Which row each row swaps with, under one turn or mirror:
The rows were stretched afterwards, more along some directions than others.
guni: 49 -264 -33 361 -206 -245 -395 118 26 -280 -112 1 209 105 -104 57
fugut: -394 -109 99 6 -104 74 217 -59 295 199 10 291 -161 208 90 -33
sok: -355 189 173 71 -287 -47 143 179 19 -259 75 -310 -244 132 325 -104
godi: -73 11 -328 -152 261 114 51 298 -85 -143 -276 -117 76 323 169 -429
ninus: -119 -245 202 266 -316 -275 138 -95 5 68 -102 109 -145 110 -232 423
fub: 86 -172 57 236 -32 102 97 -48 431 178 -283 -106 237 133 -11 -255
Zap: -73 179 -52 184 132 -336 -78 -45 -269 91 33 -362 13 -116 -108 231
lol: 33 -64 -244 -38 204 226 -327 490 0 -261 -353 15 452 382 114 -206
fik: -171 -106 -489 -42 -171 -166 -348 154 -314 1 207 226 157 245 -291 220
pufad: 209 -33 272 -37 -94 -145 -320 -155 -10 -156 -70 -139 -73 -281 77 138
Sunop: -203 -183 117 66 -357 39 -49 36 111 -219 123 -112 -67 -24 -27 48
kediz: -431 136 -439 63 -30 17 -217 579 -251 -200 -127 -296 294 359 -127 221
Fopef: 27 -176 334 219 -222 -65 95 -199 324 -81 -57 190 -77 200 57 -281
kar: -281 -168 -290 105 38 -108 128 -146 168 146 78 122 103 289 -98 -200
nid: -105 162 -478 26 190 -184 -31 163 -319 -153 125 -385 141 307 130 -219
zaru: 61 -239 -292 242 -30 -395 -130 -51 -25 -183 21 -125 37 11 -76 134
figu: -468 -142 137 -23 137 -242 248 -293 176 175 4 -63 -399 19 241 -464
Gug: -34 -216 81 -279 -110 103 -31 -116 -191 -86 -129 339 171 65 -271 -142
viri: -296 -143 336 26 221 -356 254 -411 284 349 -29 -145 -499 -84 255 -160
tuko: -238 -87 450 189 -116 -22 -126 -112 227 172 -73 53 -35 40 -69 -205
kur: -123 -49 189 -51 93 -292 5 -206 -68 -106 338 -102 -310 -25 302 -321
Lemi: -287 -47 -363 39 135 26 -166 200 -89 84 -100 109 268 180 -198 269
Vupu: -292 -233 556 327 -216 -245 139 -246 162 -80 -360 0 -8 53 -117 138
pekug: -50 93 -215 125 85 43 -248 17 -72 -84 -281 -26 292 96 -14 -59
Tovov: -61 202 210 -171 143 27 139 -193 -274 196 -23 -249 21 -76 -92 33
mozo: -56 137 -55 -44 41 -250 136 -187 -173 152 -31 -555 -110 -4 -88 10
todi: -285 -20 158 -156 17 -38 64 115 -136 -472 -46 -100 -283 24 251 -230
divov: -340 -51 460 85 215 82 101 89 -7 -375 -224 -146 13 -70 234 -227
nuse: 90 93 65 -45 -33 -83 151 -194 -19 130 -203 -222 -157 134 104 -440
non: -134 -483 -342 -118 0 42 -55 197 -111 -134 8 330 201 113 -285 -95
vip: -280 -116 123 77 220 -241 -119 -163 214 230 -95 7 -65 58 179 204
gebol: -171 -22 42 -52 143 -17 -190 296 -254 -338 97 27 9 -64 36 -209
lorur: -218 -161 -311 -67 -214 -142 -76 292 -224 -147 271 186 -78 321 -213 56
bined: -172 47 4 108 234 15 -66 -120 220 177 -301 -297 197 44 131 -41
sud: -41 136 -334 50 -408 76 -43 166 -199 -94 15 -331 172 219 -218 316
zudu: 28 -205 364 248 -58 48 -217 121 230 -140 -261 98 145 14 -41 19
lazuv: -173 70 314 -57 -11 268 -91 150 156 -92 -246 23 50 203 196 -204
paf: 105 168 -198 -145 -88 -97 48 -186 -70 211 180 -519 9 -112 37 -188

Sunop is swapped with -> sud
fub is swapped with -> fugut
godi is swapped with -> viri

